In the rows, 128 means zero.
Each run below is a few steps of one of 7 hidden systems, one row a step.
seq 1, E, 11 rows:
[[159 116 166  89 137 120 136 138 138 127  58 127 180 117 111  68 158 101
  140 140 149  90]
 [147 148 132 136 103  88 186 171 153 101  77 108 128 183 121 167 162 145
  137 158 100 122]
 [144 149  92 147 129 122 108 186 152 193 119 145 124 148 124  88 184  97
   99 158 126 118]
 [148 110 131 146  97  85 125 152  96 167  57 122 144 124 113 138 118 163
   73 109 146 167]
 [131 130 161 143  92 146  87 133 157 133 127 146 116 206 110 132 170 128
  108  61 128 158]
 [112 102  95 175  97  94 104 127 168 162 115 122 144 111 122  94  96  86
  161  77 100 161]
 [110 114 103 147  69 120 111 101 150 139 177 117 110 155 158 184  86 142
   75 124 106 145]
 [115 136 143 149 146 132  80 108  89 138 204 164 145 104 126 104 111  88
   97  89 113 160]
 [111 104 115 155 158 129 119  74  98  97 139 124  92 101 117 180  86 159
  175  91 129 167]
 [119  94 132  87 128 185  99  63 154 119 185 137  99 132 148 111 111 107
  151 132 138  80]
 [131 134 144  98 138 110 178 110  89  89 143 116 156  87 147 117  58  95
  156 155 100 111]]
seq 2, H, 11 rows:
[[113 115 130  90 119 122 171 126  54 107 131 129 116 100 164 151  50 155
  111 149 126 129]
 [121 152 173  92 191 193 108  98  95  90 162 165 131 125 133 116 140 119
  151 118 138 131]
 [101  91 108 122 162 133 160 131 147 108 102 105 126  58 118 101 127 148
  203 154 146  95]
 [135 138 138  62 114 164 150 128 142 107 111 116 141 155 172 159 138 167
  102 197 149  83]
 [134 146 172 112 164 112 147 164 112  99 118 160 193 109 119  80 166  94
  125 157 109 117]
 [118 133  93 157 169 110 141 176 120 114  86 141 108 132 116 164 200 180
  160 163 137 139]
 [158  92 137 101 117 142  93 128 161 179  64 146 130 157 125 103 166 121
   86 152 157 106]
 [127 121 146 127  78  77 158 174 111 105  69 143 153 180 132 112 135 109
  141  94 102 147]
 [105 164  97 164 134 160  96 168 170 155 152 158  98 186 142 128 171 117
  129 113 101 166]
 [108  77  90 156  99 105 101 156 136 196 102 137 125  89 135  90  92 120
   93 120 128 156]
 [108 113 149 118  88 133 101 110  94 113 121 154 125 175 157 174  92 158
   94  72 124 180]]
seq 3, C:
[[122 135 110 130 120 134  63  91 185 132 171 127 208 100 152 125 138 102
  108 142 119 119]
 [124  92 155 151 126  63 141 117 102  84 151 137 181  80 110 152 125 127
   91 156 102 139]
 [150  96 122 118 153 117  76  57  84 102 156 170 127 146 119 176 169 125
  139 136 138 117]
 [160  71 145 136 176 120 141  76 127 136 109 139  86  98  98 116  92  86
  157 157 112 118]
 [146 122 116 103  98 128 167 108  85 121 142 122  48 182 146 166  94 122
  147 138 116 100]
 [148 198 133 113 174 181 147 145 107 157 143 132  91 139 133  89  96  78
  147 119 115 137]
 [ 86 149 108 134 131 143 182 194  87 133 110 108  92  96 143 122  93 183
  140 116 147 151]
 [109 163 128  77 107 196 102 140 149 139 120 108 160 129 158  97 137 163
  133  98 183 110]
 [100 138 159 136 120 118 170 167 184  86 108  92 194  90 117  91 146 143
  146 127 119 118]
 [117 140  91 135 109 110 108 135 166 100 155 119 173 143 143 175 201 167
  118 168 131 103]
 [169 112 144 141 157  93 104 117 144 146 110 140 187  94  99 116 167  98
   81 180 132 114]]
seq 4, G (11 x 22):
[[137 105 157 156 185 120  74 107 153 123 116 170 172 101  92 112 181 110
  119 136 126 153]
 [144  52 121 119 106  65 123  90 108  98  92 154 132 149 125 169 155 132
  135 160 124 103]
 [170 146 130 117 145 143 109  93 157 142 129 153 108 202 142 149 128  66
  126 157  88 126]
 [130 103 110 148 142 100 173 160  82 156 130 154  59 118 126 125  90 102
  114 169  92 138]
 [126 152 112  99 136 181 109 127  75 163 109 149  70 161 162 156  96 164
  105 111 152 161]
 [ 94 102 180 108 136 171 137 142 111 122 120 156 114 108 129  62  76 111
  136  76 123 152]
 [ 66 115  85  97  83 144 137 135 142 101 127 115 142 123 188 132  99 168
  179 112 137 117]
 [ 97 160 134 116 152 175 102 135 194 129 164 128 194  81 164  96 121 117
  111 155 119 127]
 [ 99 118 121 130 138  79 141 154  85  84 137 141 190  69 130 147 159 166
  115 170 128 127]
 [149 141 140 119 184 143  76  85 144  95 114 156 160 155 119 168 198 144
  147 144 142 131]
 [154  58 155 124 155  92 150 108 138 107  97 147 121 121  92 109 155  91
  148 176 111  90]]
seq 5, S (11 x 22):
[[108 142  77 130 110 107 123 164 108 139  89 128 148 128 139  88 135 107
  205  70 133 138]
 [ 95 117 142 153 108 165 114 151 209 156 106 116 125 136 139 133 109 169
   75 116 122 172]
 [112 102 126 104  65 100 108 143 109 130 162 138 188 103 139  69 138  99
  111 111 144  89]
 [117 151 124 178 142  94 105 123 133 115 125 144 173 132 134 173 113 121
  116 105  80 209]
 [106  50 137 145 130 139  84 103 138 137 192 164  99 103 107 113 160 126
   97 138 139 106]
 [159 102 108 105 118  87 112  58  95 116 100 130 157 128 150 157  73  92
  157 128 110 128]
 [123 118 184 137 149 156 157 118 149  97 172 153  73 169 123 150 124 114
   99 153  84 136]
 [123 125  53 107 140 125 137 127  74 145 156 140  93 104 156 115 112  94
  184 158 135  90]
 [136 155 154 101 161 178 155 120 118 128  82 123 100 134 156 164  67 170
  101 145 125 173]
 [ 98 130 161  84 126 168 155 154 102  89 164 135 127 118 130  72 158 135
  159 117 160  76]
 [112 181  83 135 159 136 141 140 164 117  80 102 170 108 157 151 115 148
  187 139 116 158]]
seq 6, D (11 x 22):
[[ 83 105  90 175 125 121  76 142 174 144 131 166 130 146 142 117 145 110
  153  92 100 177]
 [109  76 100 121  88 131  71  96 160 165 147 152 137 132 174 139  93 114
   76 145 117 133]
 [113 121 170 100 108 127 108 110  94  92 163 177 169 155 163 133  98  96
   87 114  85 153]
 [ 85 101 117 161 166 133 101 111 105  99 175 188  99 128 136 141 121 108
  165 108  89 172]
 [118  73  93 102 152 162  98  70 131 145 142 155  87 114 168 139  86 117
  144 168 128 114]
 [117 111 168  64 126 151 169 119  98  82 132 153 129 139 171 120  78 113
  122 165 102 102]
 [ 83 150 118 125 169 148 167 167  87  86 156 162  99 127 153 120 140 129
  188 146 106 133]
 [103 111  79 106 182 170 124 143 123 155 104 145  96  84 161 120 121 157
  153 183 152 120]
 [114 101 157  58 117 152 153 153 111 106  75 139 152 123 164 112 129 171
  109 168 159  96]
 [ 95 146 137 117 143 125 151 186 123  76  95 158 169 148 141 108 196 148
  169 134 122 127]
 [109 108  67 153 153 112 109 172 160 159  91 155 132 115 137 131 185 151
  143 179 134 132]]
seq 7, D, 11 rows:
[[132 161 140 186 171  92 127 166  98 110 114 156 142 140  93 157 176 140
  125 115 105 192]
 [148  69  99 152 136 124  69  96 140 180 110 143  78 130  95 130 165 132
  117 125 161 122]
 [175 104 158  88  79 108 129  96 137 136  69 121 147 184 138 124  95  87
  110 122 113 110]
 [106 153 149 166  97 117 163 172 143 107 168 137 101 187 121 121 138  91
  132  94  71 144]
 [118 150  55 162 136 137  91 137 115 199 163 132  96 106 145 117  98 102
  135 113 125 153]
 [123 109 167  97 105 174 118  96 120 150 117 121 124 114 150 133  51 158
   61 112 147 153]
 [ 87 122 175 108 102 140 126 115 114  60 164 137 159 133 129  98 129 120
  165  58 129 118]
 [ 98 136  73 161 164 132 119 102 183 109 148 112 145  94 143 155 117 122
  200 144  96 142]
 [130 104 121 107 121 133 130 103 135 134 179 114 131  88 145 154 111 145
   68 208 136  84]
 [151 159 174  93 160 111 151 123  37  78 130 152 166 118 123 132 132 121
  126 134 126 130]
 [123 109 132 163 197 141 139 125 127 105 105 144  67 131  88 146 171 151
  186 127 130 146]]
seq 8, E:
[[121 105 124 119 137 164 102 114 204 145 107 159 120 174 172 144 127 112
  105 173  94 146]
 [ 99  81 129 132  93  74 136 170  64 120 142 181 140 114 143  95 121 102
  103 130 102 134]
 [122 161 106 125 158 152  97 123  97 128  98 169 111 180 166 181 120 148
  134 121 114 192]
 [ 80  45 143 135 140 156 107 140 143 145 127 181  88 104 127  72 128 122
  131 116 132 139]
 [106 118 106  78  73 111 123 114  95  97  97 138 158 161 191 152  85 135
  159 104 122 132]
 [ 84 133 157 137 165 174 133 153 174 112 158 173 123 140 159 117 120 105
  113 161  78 159]
 [ 81  96  72 128 121  93 126 156  55 118 136 161 137  84 156 128 129 148
  161 142 138 127]
 [125 127 151  84 165 188  93  92 140 116  93 166 139 154 168 162 124 160
  104 159 138 150]
 [ 91  62 166 120 131 110 147 152 117  80 121 176 138 114 118  73 153 106
  165 125 114 111]
 [128 148  69 100 129 123 131 125 126 111  85 142 140 172 185 175 126 127
  179 167 104 135]
 [108  86 149 122 151 148 137 167 142 150 128 185 115 114 143  92 134 117
   70 196 107 128]]
seq 9, H, 11 rows:
[[133  86 157  85 110 178 115 104 151 161 149 126 102 123 136 105 106 133
   67 159 157  81]
 [128 155 142  98 117  89 156 138  60  82 108 130 194 115 144 114 105 108
  163 106 115 131]
 [109 158 135 154 193 183 132 137 177 107 159 128  89 140 111 154 171 156
  148 147 117 141]
 [136  76  94 105 103 105 118 132 126 171 109 113 149  71 132  85 132 124
  118 164 170  73]
 [152 161 178 101 122 121 157 131 101  83  74 130 155 178 142 180 120 154
  106 129 114 156]
 [112 123 141 156 153 140 109 149 152 123 177 160 122 136  93  76 205  91
  154 111 122 109]
 [135 120  49 142 116  93 137 143 138 169  65  95 124 106 144 152 112 153
  146 159 137 131]
 [144 121 207  98 100 158 124 131 128 132 132 154 117 182 130 124 123 128
   40 127 126 136]
 [110 140 103 157 131  87 116 151  87 116 136 149 161 116 115  89 152  87
  192  68 116 148]
 [115 128  95 160 142 168 121 123 197 160 113 104  70 141 133 175 114 176
  125 141 127 155]
 [124  80 147  89  61 120 109 117 106 151 153 139 159 114 143  79  99  98
   71 117 143  94]]
seq 10, S:
[[134 102  96 143  77  65 123 135 144 131 132 116 163 128 143 178 147 148
   75 178 117 114]
 [168 129 156 136 146 104  89 124  77 147 137 183 144 153 105 122 164  81
   73 133 119 145]
 [127  67 121 171 132  91 122 109  91 120 109 156  68 141  90 142 129 124
  172  82 118 160]
 [139  95 118 102 101 175  95  74 180 156 121 128  73 186 151 132 102 111
  140 115 129 111]
 [128 137 142 111  92 121 186 153 122 141 143 112 115 125 150  82  53  75
  118 133  91 112]
 [ 87 187  97 133 117 152 138 170  89 124 188 138 105 146 170 155 106 148
  115 121 110 162]
 [101 135 127 120 180 177  91 127 102 158 141 146 134  56 130  90 105 145
  126 113 168 151]
 [100 101 162 105 112 132 136  89 132  64 116  99 173  93 130 146 104 182
  154 101 148 126]
 [127 155 147 120 150 148 115 107 203  86 171 123 184 136 131 133 171 101
  145 162 106 100]
 [137 114  87 160 159  72 160 143 125 129 131 121 143  77 113 151 147 126
  125 213 106 108]
 [171 126 132 101 144 122 107 109  71 127 102 157 117 168 120 185 172 157
   81 165 152 122]]
seq 11, C (11 x 22):
[[137 125 100  69 112 137 110  81 114  91 125 129 135 173 165 149 148 123
  196 131 146  81]
 [134 143 157 128 190 151 177 133 178 119 128 122 120 105 123 111 105  94
  138 193  83 118]
 [129 145  80 110 108 102 165 175  57 129 143 137  95 147 155 156 155 153
  126 171 138  96]
 [164 169 157  92 186 176 109 133 118 153  66 149 145 136 128 101 134 123
  116 137 150 146]
 [ 85  75 144 132 101 119 180 190 137 107  85 135  89 135 118 102 153 172
  148 124 136 118]
 [141 167  83 103  97 152  92 130 187 155 100 114 155 186 169 129 151 115
  149 133 131 112]
 [114 133 166 160 131 110 165 193 165 135 120 133 155 113 122 100 120 113
   69 162  80 155]
 [109 128  83 131  92  92  83 151  79 126 130 171 149 164 151 164 186 153
  114 111 142 146]
 [135  84 163 133 165 145  76  98 172 155  77 159 161 102 118 100 118 111
  106 122 122 165]
 [ 95  44 122 133  57  79 143 124 128  97 135 139 109 155 141 144 119 131
  135 119 104 112]
 [152 162 107 119 147 147  80  85 152 140 152 150 148 166 161 141 108  59
  136 132  88 145]]
seq 12, G (11 x 22):
[[172 135 116  94 111 126 134  96 104 129 117 113  99 176 141 201 136 162
   87 181 145  95]
 [161 164 180 130 177 146 153 141 101 131 137 149  94 151  94  88 128  64
  130 116 100 137]
 [109 105  90 138 117 120 177 156 100 133  85 105  54 126 130 144 109 174
  178 117 147 124]
 [134 153 155  87 115 203 103 132 172 178 117 115 119 144 145  83 111 127
   97 107 160 116]
 [ 92 131 140 132  80  86 182 195 100 103 120 116 170  97 134  87 101 128
  131 102 113 134]
 [ 94 171  81 148 128 156  82 142 176 132 137 120 156 143 151 157 172 172
  154 106 141 148]
 [131  86 148 148 144 103  96 120 154 148 127 133 187  57  93  75 145 104
  102 139 139 119]
 [145 114 123 122  80  74 117 101 110  82 114 123 170 168 138 200 158 155
  116 136 123 121]
 [158 144 130 159 178 133  95  96 166 136 163 151 115 157 102 121 163  52
  149 133  89 134]
 [150  76  91 147 123  76 155 118  90 151 108 119  74 104 113 158 101 136
  119 174 125 116]
 [162 164 162  93 121 180 103 104 109 149 140 143  86 198 143 149 111 124
   78 111 134 140]]
seq 13, J (11 x 22):
[[138 154 118  83 154 168  99 112 117 136 183 155 147 122 161 133 154 119
   91 197 142  87]
 [143 108 173 118 177 104 170 126  75  98  67 144 147  84 106 115  97 125
  143 140 118 143]
 [119 112 128 103 145 170 125 108 147  91 124 137  79 181 135 167 181 173
  171 147 146 100]
 [148 127 112 102 136 131 154 153 165 171  77 114 132 117 138  69 109  74
  147 173 116  92]
 [109 127 122 121  94 104 178 174  90 102  98 132 103 166 156 179 120 178
  102 149 110 143]
 [123 178 123 127 163 169 100 178 128 157 122 172 133 156 135  84 183 102
  130 117 129 145]
 [101  70 116 147 114 103 123 146 137 148  44 126 135  89 127 117 101 170
  136 102 143 170]
 [109 112 145  96  64 151  86 123 162 114 151 151 150 200 159 128 166 132
   94 111 131 109]
 [124 123 120 169 133  72 132 151 141 128 123 146 177 104 115  91 118  59
  141 124  72 155]
 [104  91  96 163 126 115  90 105 118 123 162 155 105 129 138 200 143 172
   97 153 126 155]
 [161 105 156 103 149 143  77  95 104 160 141 172 143 119 120  74 119  61
   99 123 131 120]]
seq 14, J (11 x 22):
[[153 147 114 102 157 127  91  84  31 118 149 167 137 129 141 165 137 131
  129 133 152 131]
 [137 107 193 128 194 179 133  90 154 119 103 135  94 109  92 105  99 118
  148 116 123 151]
 [114  83  94  97  90 124 153 110 130 112 135 100  83 135 143 128 123 139
  193 133 151  59]
 [142 197 122 101 133 152 165 146 153 132 131 106 145 150 176 136  87  96
  114 180  86 125]
 [ 91 143 130 148 151 120 179 205  72 113 137 140 107  91 116 115 148 168
  117 141 130 140]
 [130 158 106  92 158 171  79 119 119 141  78 141 158 135 148 133 162 168
  152 113 178 139]
 [118  81 192 119 105 141 153 139 193 114  74 111 150 120 108  85 126 139
  113 116 132 116]
 [122 129  88 125  67  75 133 143 138  92 137 124 164 177 146 154 183 121
  160 136 114  91]
 [147 156 116 172 169 115 114 154 165 164 123 144 150 122 123 139 141  98
   79 178  84 168]
 [129  70 130 139 120  93 106 137  47 145 116 168 103 116 101 134 153 157
   90 117 163 139]
 [159 125 150 108 130 158  70  74 144 140  91 152 127 190 129 129 121  96
  146  76 128 151]]

Which system made each of these runs?
seq 15 (2 x 22):
[[ 72 131 101 156  86 134 100 154 146 140 214 146 120 133 154 110 129 113
  107  94 107 142]
 [116 146 102 143 129 103  92 107 107 139 129 124 201  67 145 134  80 120
  116 107 117 177]]
 : C
seq 16:
[[127 194 130 145 174 139 113 110 148 106 148 115 190 100 134 118 104  91
  168 102  97 163]
 [ 77  97 117 146 139 127 148 139 110 106 185 127 116  60 133 152 125 187
  105 163 138 122]]
 : C
seq 17, 2 rows:
[[111  64 160 153 117  99 118 139 147 136  99 156 142 107  95  60 119  86
  134  87 112 144]
 [ 96 136  68 129  87 125 120 132 125 114 128 130 101 186 176 190 129 162
  159 116 117 147]]
 : H
seq 18, 2 rows:
[[110 150  94 145 148 108 129 136 183 111 122 130 196 112 159 126 125  90
  162 166  70 142]
 [116  91  99 145 131  91 128 145 109 119 162 158 117 114 141 174 158 157
   76 202 118 121]]
 : E
seq 19 (2 x 22):
[[127  94 201 135 139 103 165 118 110  59  92 146 133 156  97 147 133 137
  136 117 100 150]
 [118 104  71 137 145 146  90 110 154 142 158 161  75 165 137 137 169 105
  181 143 127 106]]
 : C
seq 20:
[[ 76 148  83 156 149 128 104 168 141 103 140 154 156 127 146 131 185 146
  187 115 116 155]
 [133  80 111 133 159 125  82 107 173 156  86 137 171  72 123 117 146 138
  119 165 152 127]]
 : G
seq 21 (2 x 22):
[[112 132 102 111 122  76 135 140  63  73 122 164 180 141 156 143 159 116
  182 130 112 126]
 [119 123 117 154 200 159 114 136 179 139 119 163  93 137 129 153 167 139
  121 191 103 153]]
 : D
seq 22:
[[170 157 195 109 151 164 141 109 171 142 123 116 143 134 117  97  99  81
   85 150 104 120]
 [104 132 106 141 100  84 190 185  64  98 150 126  94 140 129 145 141 149
  144 136 120 113]]
 : G
seq 23, 2 rows:
[[100 118  74 148  71 128 102 160 142 181 185 118 101 121 138  95 135 129
  105 107 151 105]
 [143 157 129 132 116 120 108 105 113 151  98 110 172 114 146 154  56 133
   87  97 121 185]]
 : H
seq 24, 2 rows:
[[124  67 144 130 128 141  69  65 158 130 100 157 131 135 138 148  85 130
  118  98 117 171]
 [102  69 134 131  82 109 131 102 137 111 183 150 112 137 145 108  89  74
  142 112  87 112]]
 : C
seq 25, 2 rows:
[[146 117 191 142 145 131  75  95 142 117 142 145 174 114  76  94 166 106
  105  84 145 136]
 [143  82 102 166 105  59 119  79 136 105 104 112 129 139 105 169 119 116
  173 103 104 142]]
 : D
seq 26, 2 rows:
[[117 106 118 132 104 116 149 102 148 121 142 119 120 131 168 173  45 119
  103 165  73 149]
 [107 151 151 107 134 163 123 122  76 101 226 162 112 136 143 122 125 105
  104 131 119 112]]
 : D
seq 27 (2 x 22):
[[160 137 131 156 175 146  90  75 154 126 148 129 104 148  77 136 191 108
  174 109 140 117]
 [170  83 110 136 113 103 145  90 156 172 100  77  93  99  97 127  80 112
  131 149 136  94]]
 : J
seq 28, 2 rows:
[[119 130 110 113 167 167 106 117 144 171 168 151 123  79 156 123 104 118
   78 201 122 123]
 [130 115 153  93 133 100 157 114  29  79 126 140 152  95 135 152 103 156
  120 137 140 119]]
 : S
seq 29, 2 rows:
[[126 188 111 116 169 146 154 172  79 131 132 107 139  75 115  99 152 150
  154 136 171 103]
 [131 144 142 106 146 157 149 143 140 115  75  88 141  99 114 135 157 207
  136 140 187 108]]
 : C
seq 30 (2 x 22):
[[141 150 165 109 108 117 206 149  70  98 100 106  90 154 121 123  87 127
  155 103 121 122]
 [120 190 100 121 149 194 152 176 162 162 138 107  78 143 141 102 129 123
  157 133 132 117]]
 : E
seq 31:
[[119 168 166 121 156 148 161 176  78  83 119 153 112 159 112 132 187 168
  137 118 140 135]
 [126 122  90 123 160 146 115 149 174 155  56 122 133 108 124  91 163 138
  193 131 154 120]]
 : E
